In the rows, zero is written as 128.
One turn moves every row onto another: examples first, then more rows asked
mosok: [155 119 129 153 140 156 128 146 110 140 141  92 103 104 108 146 129 110
 115 139 139 113 134 105 128 170 145 117 145 136 151 153 131 110 135 144]
kuda: [156 111 136 148 129 139 121 151 112 142 129  98 122 110 118 158 122  69
 121 133 141 122 118 112 113 166 157 126 140 148 140 152 143 113 122 134]
fim: [145 107 152 118  99 115 163 159 124 121 112 112 120  79 148 114 152 128
 146 117 139 132 129  96 115 132 121 121 128 111 156 121 105 131 113 133]
petol: [161 108 143 159 123 148 123 151 114 150 128  90 115  98 118 153 132  82
  99 129 128 132 126 109 109 168 147 128 139 138 132 145 142 108 114 117]
nakov: [145 137 156 132 102 127 154 138 132 102 131 117 120  97 169 128 152 134
 136 112 130 152 103 117 103 146 141 135 154 128 138 140 131 143 122 126]
Tugur: [150 117 120 141 138 147 116 150 115 139 144  91 114 106 109 156 126 100
 119 142 140 108 118 108 128 169 142 123 136 124 158 143 139 114 132 145]
vipe: [124 115 127 135  99  99 121 147 118 114 120 115 155 109 152 126 150 140
 121 100 136 132 113 120 117 133 133 129 140 131 136 131 108 144 147 112]
Vavoz: [120 121 136 150 104  99 115 155 126 106 115 111 157 104 144 126 142 144
 116  96 142 135 115 114 114 129 147 116 142 124 149 149 109 131 138 113]
ditan: [110 120 136 133 106 122 123 142 130  92 133 115 161 110 144 116 145 139
 119  97 142 139 113 121 108 142 151 124 140 135 127 142 119 137 135 110]
fad: [132  97 138 143 147 154 127 143 119 139 139  92 111  98 112 137 119 120
 119 134 152  98 126 117 124 162 155 130 140 132 129 151 132  98 116 144]
Vudom: [145 116 157 116 112 119 165 153 119 115 135 130 109  81 142 124 145 124
 146 119 136 148 135  91 104 145 121 111 128 128 152 133 101 129 106 128]
kefu: [127 101 140 137 143 147 117 140 120 146 143  93 114  91 117 147 115 102
 111 140 142  97 114 120 113 160 156 131 143 131 134 143 133 113 114 151]
Gedu: [151 111 126 158 138 151 117 155 111 146 145  96 108 110 110 160 134 111
 109 131 128 113 127  97 126 160 139 127 124 123 143 140 139 111 125 125]
Peme: [129  96 136 155 134 152 121 155 125 137 148  96 106 104 116 147 117 112
  99 137 132  99 116 118 120 149 149 140 126 137 127 142 134 111 108 141]
zupek: [113 121 132 140 103 110 122 139 136 104 123 122 152 120 146 127 153 143
 120 103 158 118 113 116 117 146 142 120 135 136 127 136 119 130 136  96]
fet: [135 103 136 143 131 137 119 153 111 143 135  92 132  94 128 158 136  88
 120 131 143 109 102 114 121 172 146 135 152 135 129 140 138  85 115 142]
Mim: [130  98 139 115  96 113 128 147 139 135 126 116 115  97 120 106 135 127
 131  96 158 135 133 103 118 144 142 104 119 127 124 144  88 124 123 110]
lora: [156 110 164 109  99 128 154 152 129 122 129 118 110  84 145 122 151 131
 133 119 147 144 134  88 115 142 117 112 136 136 160 127 104 121 117 133]
mokik: [125  87 132 123  92  98 133 150 122 129 118 115 131  94 136 110 134 117
 132 101 149 136 136 118 109 127 131 112 119 116 131 137  90 135 122 114]
kipe: [124 105 136 131  99  89 127 159 127 124 115 122 123  81 129 118 129 121
 125  99 147 139 133 111 111 131 138 104 126 119 143 152  83 122 117 117]
rimu: [146 127 158 137  99 116 153 148 127 118 111 112 127  99 164 119 143 139
 131 115 124 135 106 113 108 129 143 136 146 135 147 132 117 162 131 131]
sib: [138  97 135 151 129 143 120 148 113 127 132  96 124  97 128 148 134  94
 121 128 154 105 113 130 121 171 143 141 149 145 122 150 140  82 112 133]
kifor: [146 115 150 120 104 107 152 161 129 112 113 126 105  66 153 132 146 127
 137 110 143 136 131  98 111 127 127 124 133 116 162 137 108 122 110 137]
Dor: [139 102 138 150 122 146 124 160 121 130 135  88 126  88 126 150 138  96
  95 134 132 112 110 118 121 167 139 145 145 140 128 132 141  87 105 132]
Rudu: [143 126 160 140 103 118 140 149 136 105 113 112 125  93 169 132 142 142
 129 105 135 141 108 112 107 120 152 135 147 124 156 149 130 147 127 137]
tiv: [117 101 132 125 100 110 130 156 126 117 141 118 130  99 119 104 133 128
 137 100 144 144 128 109 118 144 134 100 118 122 131 147  81 122 119 116]
voro: [160 114 133 159 124 145 124 144 107 133 132  99 114 102 123 152 132  79
 113 132 142 123 125 121 114 173 143 126 152 158 140 157 140 105 129 130]
konaz: [145 126 164 144  90 122 153 137 138 113 128 117 118 115 172 130 145 136
 125 125 143 139 104 122 107 139 136 128 153 144 145 140 126 145 125 126]

Dor turns into petol
sib turns into voro
Now these:
rimu turns into fim
Mim turns into zupek
Vavoz turns into Rudu
Vudom turns into tiv
Tugur turns into kefu

One turn moves every row onto another: examples first, then more rows asked
guvi: [164 146 134 116 126 110 149 122 105 126 129 146 147 113 140]
sarif: [141 109 158 107 135 153 108 117 118 105 165 119 144 103 132]
Kiko: [147 101 174 127 139 141 127 114 109 113 161 149 108 101 134]
kegas: [136  96 142 110 125 144 119 116 110  89 141 107 125 126 136]
vedi: [144  98 149 118 131 140 103 103 104 109 166 119 141 103 132]
tivit: [164 105 156 122 145 148 109 118 111  98 157 116 137 111 126]
Rilu: [142 121 154 123 113 152 130 132 112 110 126 118 105 141 113]
Ravu: [159  99 172 130 134 154 124 122 104 115 160 131 116 101 140]
fur: [162 147 128 112 124 110 147 121 105 121 127 137 150 117 141]
lapi: [156 143 126 114 129 104 147 122 101 131 132 138 144 116 140]
mosof: [129 112 144 103 119 154 114 123 117 102 144 106 134 124 129]
vafer: [146 105 168 128 132 138 116 110 106 128 167 146 121  95 128]
rabon: [163 148 133 113 124 110 150 122 106 124 127 142 145 117 140]
Kolev: [131 104 134 112 111 144 110 113 104 104 140 103 130 126 129]
Kef: [167 139 133 118 125 104 145 118 101 136 135 143 143 112 145]
Kodi: [128 124 175 119 117 152 131 129 120 130 147 143 106 117 122]
kazug: [121 124 156 111 106 153 127 131 120 115 134 120 112 133 122]
nitub: [149 107 175 132 120 158 135 131 106 125 146 135  97 112 136]
moze: [142 109 161 125 109 156 133 131 106 114 133 117  99 127 136]
bibom: [149 109 142 118 125 153 114 124 112  94 138  99 129 133 122]
mili: [160 142 127 113 130 102 144 121 101 131 135 138 148 113 142]
Melu: [134 111 172 127 120 143 140 122 113 118 139 148  91 122 129]
Nabo: [159 142 129 112 127 105 147 121 101 131 133 140 144 115 140]
naded: [166 137 124 113 124 105 141 117 100 129 132 134 149 117 147]
posa: [160 143 128 112 131 105 145 120 102 132 134 141 146 113 141]
muru: [166 139 131 117 121 105 146 120 102 135 130 141 139 116 144]
nazof: [164 138 124 115 120 104 146 119 101 131 128 133 144 120 145]
ras: [166 145 130 113 128 109 144 119 104 120 131 139 153 115 141]
razan: [168 136 129 117 127 105 140 116 101 130 136 139 148 113 147]
budag: [126 106 151 116 110 143 135 124 112 104 128 121 101 137 129]
Duv: [142 117 178 118 136 150 119 119 118 122 165 145 125  97 129]
kuli: [166 145 133 115 130 109 146 121 104 121 131 144 151 110 141]
tad: [122 115 146 121 100 142 126 120 105 122 130 121 105 135 122]
Pinem: [145  99 149 119 117 157 123 128 105 100 137  99 117 125 140]
fuvan: [156  92 157 120 132 156 116 121 103 101 154 108 126 108 144]
vafut: [151 122 173 133 123 150 136 131 114 124 140 143 100 124 114]
Vop: [147  93 157 116 142 140 116 110 110  95 162 122 130 104 140]
Kiluz: [158 141 125 111 127 104 145 121 102 131 133 134 146 115 141]
sug: [133 119 168 132 111 141 131 117 107 136 146 149 100 116 120]
Biveb: [164 113 176 133 143 148 120 121 111 118 161 143 119 105 122]

Duv turns into sarif
Biveb turns into tivit
moze turns into nitub
Now these:
Kiko turns into Vop
fur turns into rabon
razan turns into naded
vafer turns into vedi

One turn moves every row onto another: examples first, then more rows asked
gemer: [127 114 133 114 110 126 111 159 122 146 129 143 134 113 112 115 154 122
 124 137]
zado: [113 130  85 126 144 131 115 131 126 129 127 108 122 129 120 139 116 115
 117 111]
Saneb: [101 117 110 142 133 104 157 122 132 126 109  99 135 122 126 104 130 130
 123 114]
kigem: [116 124 154 132 140 148 150 121 109 124 108 127 122 109 107 118 132 113
 122 120]
bar: [116 118 139 108 128 139 134 162 136 120 120 136 103 143 119 130 156 123
 120 112]
fatup: [ 95 153 121 142 125 140 108 117 135 130 115 120 137 135 114 149 129 127
 119 106]
pab: [108 115 135 119 122 107 113 135 108 125 122 149 121 102 103 151 134 104
 117 109]
vug: [109 131 138 144 102  96 142 149 138 135 117 107 123 132 110 143 141 152
 131 113]
kap: [112 112 119 111  97 111 121 131 115 134 144 134 142 129 109 130 122 121
 106 121]
Gogo: [100 156 135 118 131 123 135 154 119 149 133 129 102 123 112 132 160 115
 122 118]
zaze: [128 129 112 116 125 119 109 126 119 107 141 133 134 120 119 126 106 120
 130 140]
donu: [111 153 120 141 153 109 150 142 125 126 128 103 122 122 122 119 153 144
 134 124]
degan: [124 124 120 111 125  88 150 148 141 127 114 111 119 130 116 122 162 133
 137  96]
zezu: [122 116 117 142 131 122 126 142 122 126 117 107 129  87 122 144 125 110
 110  95]
zoz: [136 134 119 118 118 123 106 139 139 155 111 115 129 146 131 125 157 103
 140 130]
pafi: [ 92 141 129 133 117 103 123 121 103 130 138 143 137 121 114 128 109 113
 121 118]
rati: [ 99 148 138 114 146 131 136 137 132 109 110 135 110 136 128 107 136 113
 146 129]
Balat: [ 89 133 109 157 141 114 120 124 111 135 117 136 120 135 137 132 143 135
 136 110]
Zaz: [102 146 114 116 118 101 104 130 139 135 102 131 127 125 105 160 141 116
 134 114]
tuz: [146 124 153 122 108 130 136 133 142 108 115 144 128 140 112 125 125 131
 137 112]
sek: [125 149 131 122 113 112 128 124 126 127 125 110 142  92 126 122 124 101
 132  90]
Kori: [136 146 129 133 109 127 118 136 135 129 138 117 152  98 123 134 144 125
 109 108]
Kariv: [131 139 113 131 135 111 144 140 163 140 120 104 121 110 135 113 143 141
 136 129]
relan: [135 129 133 157 133 136 117 133 125 140  98 126 143 109 120 132 157 141
 123 115]
mose: [110 114 138 168 120 100 126 139 126 138 129 120 137 113 141 138 157 114
 134 118]
vusov: [103 105 106 109 107 115 120 142 135 144 124 108 125 141 101 126 141 128
 155 118]
fomi: [111 120 125 114 150 139 137 131 133 144 118 134  85 138 112 130 135 118
 131 109]
lib: [128  96 139 129 131 119 152 132 123 127 132 127 112 111 119 111 115 136
 126 137]
Bevar: [131 106 146 139 118 120 113 115 114 135 118 142 135 142 114 141 155 119
 137 134]
kug: [137 122 124 126 116 127 143 131 132 130 109 105 133 115 120 129 118 113
 172  97]
Bevo: [129 117 146 145 133 128 158 156 116 127 115 125 128 128 112 132 128 144
 114 132]
zar: [119 135 131 138 134  99 147 148 150 149 110 113 103 101 128 130 149 127
 135  97]
mas: [125 119 145 121 123 100 161 136 127 119  89 132 133 128 115 113 118 122
 142 122]
lopan: [119 111 159 137 121  94 143 132 132 127 115 152 115 111 113 124 127 138
 137 129]
laz: [117 134 127 132 128 116 137 137 105 127 133 149 120 114 147 118 118 101
 154 111]
gava: [127 105 136 142 136 125 122 119 107 130 131 121 125 141 108 119 117 100
 155 117]
Gopes: [121 143 105 105 130 112 137 139 145 125 132 138 122 144 135 100 141 111
 129 112]
Tiref: [125 109 127 139 110  99 118 140 129 135 128  90 133 122 133 106 133 112
 149 126]
Nal: [116 140 121 150 146 129 124 142 128 153 125 124 122 136 132 135 143  86
 145 105]
vid: [115 139 128 114 140 128 124 124 155 135 112 149 105 146 114 126 142 131
 143 133]
Tubub: [104 127 112 110 109 134 116 116 139 133 108 106 132 137 111 138 123 110
 126  91]
Babiz: [131 145 124 127 107 104 111 132 146 114 110 114 146 101 123 140 122 126
 140 129]

zar turns into lopan
Kori turns into kap
Babiz turns into zaze
Now these:
Gopes turns into Saneb
Bevar turns into zoz
donu turns into Bevo
Balat turns into relan

